Which row each row swaps with, under one turn or mirror
The rows were stretched afterwards, more along some directions than others.
vel: [-8.3, -7.4, 19.2, -14.1, 3.0, -1.0, 10.5, 8.5, -22.4, 11.3, -15.3, 22.0, -16.4, -17.4, 29.1, -5.3, 11.3, -26.5]
Tos: [-18.1, -5.5, 19.5, -10.7, 2.2, 0.4, 9.9, 3.1, -25.0, 7.4, -13.0, 25.2, -16.4, -27.0, 22.3, 2.0, 17.2, -30.3]
loru: [0.3, 23.9, 32.9, -15.0, -7.4, -8.0, -1.1, -15.1, -2.9, 23.0, -18.9, 21.4, -5.1, -15.8, 7.9, 14.4, -16.7, -5.5]
fel: [19.5, 11.6, 14.4, -13.3, -27.9, -13.7, 9.7, 3.1, -5.7, -3.2, -13.5, -7.1, -10.4, 15.5, 0.0, 10.0, -9.7, 0.5]
reg: [4.5, 17.6, 28.0, -18.7, -4.3, -9.5, 0.2, -1.7, 0.6, 20.2, -19.5, 17.8, -15.8, -13.5, 4.2, 12.5, -18.1, -6.3]
Gimu: [-1.3, 16.5, 32.1, -15.5, -12.1, -13.0, -1.3, -5.1, 0.9, 20.1, -21.5, 18.1, -10.1, -8.0, 3.0, 18.2, -16.7, 2.2]
Dapot: [-1.4, 19.7, 27.1, -20.3, -11.2, -18.3, -5.4, -6.1, 0.0, 18.4, -16.7, 19.1, -7.2, -14.8, -0.4, 13.7, -18.3, -5.5]
daz: [-8.4, 9.3, 24.8, 9.4, -27.8, -42.5, 0.7, -17.6, -12.0, 2.3, 10.5, 5.9, 3.1, -23.1, 7.0, -6.1, 5.9, -13.0]
Mesu: [-11.0, -16.8, 27.1, -15.4, 0.2, 4.6, 8.8, 5.8, -20.5, 12.3, -14.0, 25.0, -18.1, -17.3, 21.4, 4.3, 10.1, -20.4]
rarug: [-0.2, 3.2, 6.6, 12.0, -38.1, -23.0, 16.6, -3.5, -12.9, -0.4, 10.9, 11.3, 5.5, -24.9, -8.9, -3.4, 22.3, -17.9]
Vidap: [14.0, 11.1, 14.2, -15.2, -29.5, -19.2, 9.6, 3.3, -1.8, -4.4, -10.3, -8.1, -5.8, 14.0, -4.0, 9.3, -13.3, 4.2]
Gife: [4.0, 17.6, 31.4, -19.3, 0.3, -7.4, -0.1, -7.6, -6.4, 20.9, -23.8, 20.6, -4.6, -13.2, 9.9, 11.9, -21.3, -2.5]
vazi: [28.0, 11.8, 16.4, 15.0, -8.1, -17.2, -11.0, -26.4, -2.2, 13.4, -11.4, 7.8, 2.5, -7.9, 4.0, 18.9, -1.7, -9.9]
kaz: [-10.4, 22.7, 38.6, -18.4, -13.4, -4.7, 3.8, -10.2, -1.7, 15.1, -18.0, 20.7, -10.6, -3.7, 6.7, 16.6, -16.8, -5.8]
Kada: [-14.2, 15.6, 6.0, -7.7, -36.6, -14.8, 8.2, -0.2, -15.5, -5.2, -17.7, 11.5, -13.4, 2.0, 4.9, 12.8, 13.0, -40.1]
lusok: [-13.9, -9.6, 20.8, -7.7, -4.6, -4.5, 8.8, 9.9, -9.0, 11.4, -5.2, 24.2, -15.1, -14.4, 10.2, 4.9, 16.2, -14.3]
bapa: [-11.8, -17.5, 23.4, -9.0, 3.6, -9.6, 9.3, 2.8, -20.9, 17.3, -10.1, 24.0, -20.7, -20.4, 24.2, 1.3, 8.9, -23.5]
fubeb: [20.5, 2.3, 15.1, -15.8, -25.0, -17.8, 11.2, 0.4, 0.8, 3.3, -15.7, -5.5, -0.4, 11.2, -0.6, 10.3, -11.4, 13.2]
somu: [-16.7, 4.2, 10.1, 9.0, -21.2, -31.0, 15.1, -9.8, -8.7, 2.7, 15.5, 3.1, 7.5, -23.4, -7.0, -1.6, 16.4, -11.0]
fevu: [-11.1, 2.7, 19.2, 7.4, -32.3, -35.1, 9.2, -12.2, -6.7, 4.6, 14.8, 6.2, 2.0, -25.6, -8.4, -4.9, 11.6, -9.8]
fezis: [-18.1, 21.9, 16.3, 17.5, -26.2, -31.0, 18.6, -6.1, -15.1, -3.2, 16.8, 7.5, -3.6, -20.4, -0.7, -13.2, 10.4, -17.5]
Muv: [-3.8, 3.3, 20.9, 9.4, -28.0, -35.3, 5.3, -1.5, -18.4, -1.4, 8.9, 8.1, 4.7, -13.3, -3.6, -2.8, 13.0, -9.1]
sived: [18.1, 12.6, 22.5, -12.1, -30.5, -13.8, 6.8, -3.3, -6.8, -1.3, -10.0, -4.7, 3.6, 14.7, 1.2, 12.2, -12.1, 5.2]
Darit: [-4.8, 6.3, 6.6, -8.9, -23.7, -6.5, 7.8, -2.9, -15.7, -0.5, -22.1, 16.0, -9.2, 9.5, 12.3, 18.5, 13.0, -33.1]
kizo: [-3.6, 15.6, 34.2, -24.1, -12.4, -19.4, -1.0, -5.7, -9.6, 18.5, -24.9, 20.5, -7.5, -14.7, 8.8, 13.5, -19.7, -7.1]
Tif: [-3.0, 20.6, 33.4, -17.2, -10.1, -13.1, -2.2, -11.2, 0.3, 19.8, -20.9, 19.1, -3.9, -8.1, 6.2, 10.9, -19.5, -1.5]
ponim: [-6.5, 4.1, 13.6, 12.9, -24.2, -35.5, 6.9, -13.8, -10.8, -3.7, 11.5, 1.4, -0.5, -25.8, -2.2, -3.2, 15.4, -11.8]
kago: [-13.7, -9.3, 20.9, -2.4, -2.0, -7.7, 15.2, 6.3, -18.4, 12.6, -16.2, 25.9, -12.6, -22.4, 22.5, -3.9, 20.5, -14.9]
Til: [2.7, 12.9, 4.2, -9.6, -24.3, 2.7, 8.0, 2.3, -19.6, 2.3, -18.3, 12.4, -7.8, 5.0, 9.3, 15.2, 14.5, -40.6]
tisup: [27.3, 11.7, 5.8, 14.8, -5.4, -22.9, 0.6, -20.4, -13.3, 11.9, -18.8, 12.0, 9.7, -8.3, 4.0, 8.1, 3.6, -11.5]
fuv: [-19.0, 6.4, 21.5, 11.8, -38.3, -45.4, 10.6, -5.3, -18.2, -4.6, 5.2, 8.2, -1.4, -20.5, 3.0, -7.4, 18.8, -14.2]
Mus: [-14.9, -12.3, 23.8, -10.5, 9.8, -7.4, 6.3, 6.6, -26.9, 7.2, -13.3, 20.6, -19.1, -19.4, 20.6, 7.6, 7.5, -24.3]
nemiv: [26.5, 3.2, 14.2, -17.3, -20.5, -11.0, 4.9, 4.2, -6.5, -1.2, -16.4, -4.4, 0.5, 17.9, 1.2, 11.5, -12.4, 9.2]
Pef: [19.6, 10.3, 14.8, -15.1, -24.3, -16.0, 9.8, 6.9, -7.6, -1.9, -19.0, -5.4, -5.6, 18.1, 0.0, 3.8, -12.5, 2.7]
gebu: [-15.2, -9.0, 22.2, -12.0, 3.6, -1.4, 4.4, -0.7, -24.8, 13.9, -9.9, 27.0, -21.0, -18.4, 19.0, 11.7, 16.6, -24.1]
Lome: [-10.1, 5.6, 10.2, 9.9, -26.6, -32.5, 8.4, -15.6, -10.1, 5.8, 17.0, 6.2, 1.0, -20.9, -8.9, 2.6, 21.6, -9.7]
Zusi: [23.0, 16.1, 15.2, -6.8, -20.9, -14.3, 16.3, 2.6, -4.5, -0.1, -12.5, -5.2, -5.8, 12.5, -6.5, 3.2, -11.0, 6.6]
zes: [32.1, 6.4, 10.1, 14.5, 2.4, -8.6, -0.5, -21.5, -10.7, 14.7, -24.9, 12.2, 9.3, -8.4, 10.8, 9.5, 2.3, -4.1]
fub: [15.8, 12.6, 14.6, -11.4, -30.6, -15.5, 12.4, 6.8, -7.2, 1.2, -15.6, -3.9, -1.3, 14.4, -4.8, 9.9, -7.3, 6.4]
Rom: [-16.3, -0.8, 20.4, 6.1, -27.5, -30.6, 12.8, -15.0, -16.2, 10.2, 12.2, 11.5, 7.8, -20.6, 6.5, -4.1, 14.1, -15.6]
Div: [-13.9, -0.1, 24.3, -0.7, 8.0, 8.6, 17.6, 6.1, -21.3, 6.4, -8.8, 24.3, -19.2, -11.3, 27.8, -2.9, 8.1, -18.9]
tur: [-0.9, -17.3, 25.7, -3.0, -6.6, 3.1, 3.2, 0.3, -14.3, 8.3, -11.9, 28.3, -17.4, -19.9, 18.4, 13.6, 12.0, -17.8]

Swapped with Pef: Tif
Swapped with Til: vazi
Swapped with rarug: tur
Swapped with gebu: Lome
Swapped with zes: Kada
Swapped with Muv: lusok
Swapped with loru: fel
Swapped with fub: Gimu
Swapped with kizo: fubeb

